Named moves come first, each a turn or a mirror and shown by rows before and after it. Which of them, in which order, take the first row of each pair that follows to the second? Write the first one first, as in the answered first pair.
move S:
[ -6, -10,  -3,  12,  22,  -1,  10, -18, -13, -17,  14,  -5, -15, -11,  -2,
   6,  -3,   4,  15,  14,   7] -> [  4,  12,  -7,   4,  -1, -12,   5, -14, -18,   4,  12,  -9,  -9,  15,   5,
   6,  -8,   4,  32,   6,   9]
[ -9,   9,   3,   4, -15,   9,   9,  15,   3,   8,  -3,   5,  14,  16,   3,
   5,   0,   0,   8,   1,  -1] -> [-11,  -8,   7,   8,   3,  14,  13,  12,   3,  -9,   3,  10,   8,  -1,  -3,
   3,   2,  -1, -11,   7,  -4]
[ 16,  -4,  44,  -9,  -3, -53,  18, -13,   6,  23, -11,  -5,  43,  16, -42,
   9, -16,  -8,   2,  46,  13] -> [  8, -16,  46,  -2,   5, -48,  18, -14,   8,  13,  -5,  -6,  35,   4, -44,
   7, -13,  -7, -10,  49,  16]
[-15,  17,   5,  20,  15,   8,  40,   1,   7, -26,   6,  23,  39,  21,  -2,
  17,   2,  10, -19,  30,  -5] -> [ -6,  32,   4,  14,  -2,  -1,  34,   3,   2, -13,   0,  22,  38,  41,   5,
  18,   3,   7,  -4,  24,  -6]
move T:
[-24,  -8,   3,  12,   4,  38,   8,  39, -11,  -4,   4, -11,  -4,   3,  28,
  -4,  -3,  -6, -31, -14, -15] -> [-20,  14,  12,  16,  -3,  -1,   7,  32,  -8,  29,  -6, -13,  -5,  19,  16,
   2, -12,  14, -33,  25, -19]
[  3,  -1,  -9,  -8,  -4,  16,  -6,   6,  -9,  -1,  -3,   0, -11,  -7,  13,
  -6,   0,  -3,   2, -32,  -2] -> [-15,   6,   1,  -8,  -1,   6,  -6,  14,   1,  13, -22,  10,  23,  10,  -6,
  -8,   5, -13, -15,  -3,  -7]
[ 16,   7,  -7,   6,   1,   7,  -3,   2,  -4, -15,  -4,  25,   1,  25,  22,
  12,   7,  -6,   9,  -4,  12] -> [12, 13, -7,  5,  1, -4, -4, -1,  0, -4, -9, 26,  4, 32, 16, 12, 11, -5,
  6,  6,  8]
move M:
[ -7,  17,   9,  25,  -9,  -6,  21, -33,  -9, -16,   5,  18,  36,  15, -13,
   9,   9, -10,  11,  18,  -1] -> [-26,  10,  14,  31,  -4,  27,  28,  -1, -18, -17,   7,  13,  29,  14,   4,
   5,   7, -11, -10,  -7, -12]
[  3, -18,   0, -18,  -1,  11, -13,  -9,  -3, -23,  -7,   9,  16, -19, -26,
  -6,   8,   9,  17, -22,  14] -> [  7, -20,   1,  -7,  -6,  14,  -6,  -7,  -5, -28,  -4,  11,  17, -16, -21,
  -2,   6,   9,  20, -21,  22]
[ 14,   2, -10, -27,  13, -17,  -9, -32,   9,   9,   3,  15,   4,   4, -39,
 -16,  -4,  -6,  13,  11,   7] -> [ 17,   9,  -9,  -3,  -6,   3,  23, -28,  -7, -15,  19,  18,  14,  24, -13,
   3,   1,  -1,  27,  14,  23]
Now pairs of rows:
Between the rows of a pair lie 2 to 3 moves.
[  3, -25,   3,  -5,  22,  -7,  -9, -28,  20, -20,  -8,   7,   7, -24, -27,
 -13,  11,  -1,  -5,   2,   5] -> [ 12, -22,  -7, -12,  12,   7,  -9, -23,  14, -25,  -2,   0,   1, -22, -17,
 -14,  12,  -3,   6, -23,  10]
S T S
[-12,   1,   1,  14,  21,   3,   2,  14,  -4, -28, -10,  18, -10, -17, -20,
 -29,   0, -13, -23,   9, -22] -> [  7,  35,  -3,  20, -22, -15,  20,   4, -16,  -6, -10,  16,   7,  25,  -1,
 -12,   5,  -2,  29,  11,  -7]
M S M
[ 10, -22,  -8, -17, -20,  -6, -10,   1,   2,  36, -17,  -8, -14,  17,  15,
   2,  -8,  25, -13, -10, -16] -> [  8, -49,  -4,   4,   0,   4,   9, -11,   7,  -5,   3,   0, -13, -15,  10,
  10,  -7,  32, -28,  11,  -3]
M M S
[-31,   5,  20,  32,  -4,  26,  25,  30,  -9,  -7,   8,   3,   9,  18,   5,
  10,  16,   9, -31,  18,  -7] -> [-16,  -1,  17,  -5,  17, -29, -12,  -7,  18,  17, -24,  -1,   3,  -5, -36,
 -13,  14,   3, -27,  39, -15]
M M
[  3, -29,   5, -14,  14,  19,  -5, -12,   5, -16,   7, -26, -21, -31,   2,
 -15,   4,  11,  -1, -30,   4] -> [ -2,  18,   9, -18, -17, -22, -15,  -6,  12,  47, -16, -20,   7,  27,   0,
  -7,   6,   3,  11,   0,  -7]
S T T
[ -1,  -3,   5,  13,  -1,  18,  15,  -1,  -8, -34,  18,  -2,  -3,  -2,  20,
  20,  11,  21,   8,   8,  10] -> [  0,  14,   2,  -6, -13,  18,  -8,  27,  -8,   6,  -4, -12,  -3,  17,  27,
  10,  10,  10,   6, -22,  -8]
M S
[ -2,  27,   7,   4, -31,  19,  11, -12,  -1,   3,  -5,   4,  45,   3,   2,
   5,  14,   2,  21,  -8,  15] -> [-18,   4,  19,   5,  -6,  41,  11,  10,   2, -10,  -4,   9,  34, -25,   1,
  -6,  11,  -3, -15, -18,   7]
M S
[ -5,   2, -10,   0,   9,  15, -22,  18,  30, -16,  -8,  13,   6, -15, -11,
 -22,  15, -17,  -5, -33,  11] -> [ -2,   5,   2,  26,  19, -18,   5,  -7,  27, -22,   7,  16,  12, -11, -20,
   3,   9,   6, -10,  35,  24]
T M S
[ -2,   4,  -7, -20,  15, -25, -20,  -8,   2,  37, -30,   8, -27,  -5, -21,
 -16, -15,   0,   2,  -9,  -8] -> [ -4, -15,  -3,   5,  25, -28,  18, -33,  -2,  -9,  -5,  18, -20, -25, -24,
  -1, -13,  11,   9,  14,  14]
M S
[  3,  17,  -4,  -8, -20,  23,  24,  17,  -1,  -6,  10, -13,   5,   9,  17,
  12,  -1,   6,  13, -25,  14] -> [-20,  14,   6, -17,  -8,  19,  11,  27,  17,  21, -15, -13,  20,  12,   0,
  -1,  -1, -10, -14, -10,  -2]
T M
[ 11, -16,  -3,  -1,   1,  -2,   7, -20,   8, -31,  16,  11,   7, -11, -10,
   9,  14,  -1,  11,   2,  18] -> [  7,   5,  -7, -20, -18,   8, -10,  15,   1,   9,  -6,   1,   5,  19,   6,
  -3,   9,  -5,  18, -31,  -1]
M M S
[ 11, -19,  14,  -1,  12, -19,  21, -52,   1, -30,  -6,  13,  -5, -20, -11,
  31,  12,   5,  16,  37,  32] -> [-29, -11,  32,  11,  19,  -7,  15,   7,  -8,  18, -29,   2,  -9,   3,  -4,
  22,   3,   2, -42,  51,  -4]
M M T
[-23,   8,  13,   5,   0,   7,  16,  31,  -2,  13,  -9,  -4,  -8,   2,  12,
  11,  -2,  15, -32,  30, -23] -> [ 13,  -6,  -8, -10,  -2,   4,  13,  -2,  -7, -26,  13, -15, -39, -32,  17,
   9,  -4,  21,   8,  -8,  -2]
M M T
[ 20, -24,  -6,   0,  -6,  34, -11,  -4,   4, -27,   7,   6,   3, -14,  13,
  -8,  10, -12,  16, -46,   3] -> [ 31, -23,  -5, -13,   0,   4, -22, -26,  13, -16,  -1,   2,   5, -22,  -2,
 -12,   8, -13,  21, -31,   2]
M M
[ -7,  -7,  11,  10,   0, -14,  16, -20,   5,   1,   5,   7,  24,   9, -14,
  17,  -2,  -1,   5,  45,   2] -> [-19,   8,  10,  -1, -14,  11,  12,  29,  -5,  27,  -8,   2,  22,  28,   9,
   4,  -8, -12,  -6,   6, -18]
M M S
[-33, -14,  18,  19,  21,  13,  25,   8,   2, -18,  13,  16,  14, -12,  -3,
   8, -13,  -5, -26,  33,  -5] -> [-25, -15,  16,   5,  24, -15,   9,  -9,   8,  -7,   2,  14,  14, -21, -22,
  -1, -14, -10, -24,  46,  -7]
M M
[-39,  -2,   2,  38,  30,  37,  36,  14,   2, -58,  10,  34,  10,   0,  -2,
  -7,  27, -33, -33,  -4,  11] -> [-21,  55, -11,  12, -15,  12,  14,  47, -31,  26, -12,   0, -12,  56,  32,
   0,  14, -10,   5, -35,  -8]
S T M
[  6,   1,  -5,   5, -20,  23,   7,  13, -13,  -8,  12,   4,  12,  16,  18,
   8,   0,   3,  15, -12,   5] -> [-13, -12,   7,  12,   4,  22,  16,   6,   2, -11,  12,  18,  18,   1,   1,
   5,   0,   0, -13,  18,   6]
T S
[ -8, -11,   1,  18,  -2,  15,  16,  -3, -10, -22,  21,   2,  -2,  -8,   6,
  11,   1,  12,  -9,   6,  11] -> [ -9,   3,   2,  14,   4, -13,   8,   3, -12,   7,   9, -12, -13,  -6,  -5,
   6,  -8,  24, -15,  27,  -5]
T M T
[  2, -12,   4, -18,  28, -22, -24, -21,  15,  -6,  -2,  -4, -16, -27, -26,
 -13,  -1,  -5, -10,  16,  -2] -> [-11,   1,   3, -26,   1,   3, -28,  -1,  22,   6, -12,  11,  21,  14, -14,
 -22,  13, -32,   2, -12,  -8]
S T T
[ 18,  -1,  15,   7,  -6,   8,  10,  19,   0,  19, -18, -13,  -3,   5,  20,
   6,  13,   4,  26, -24,   6] -> [  0, -25,  24,  13,  21,  20,  16,  17,  13,  -1, -18,  -5,   0, -13,   5,
  -2,  18,  -6,  -2,  -9,   1]
T S
[  6,  20, -15,   0, -16,   7,  -5,   0,   0,   2, -16,  -7,   5,  18,  30,
   8,  -7,   8,  37, -19,   2] -> [-14, -13, -11,   6,  17,  29,  -3,   9,   3, -29, -11,  -5,  -6, -20,  21,
  -9, -10,   4,  -7, -19,  -6]
M S
[ -5,   1,   3,  24,   8,   9,  27,  24, -26,  -8,  25, -20, -29, -18,  12,
  12, -14,  23, -32,  21,  11] -> [ -2,  -3,   4,  -4,  26, -12,  -8,  15,  -5,  12,   8, -20, -33, -35, -15,
  -9, -19,  10, -46,  24,  -5]
T M T
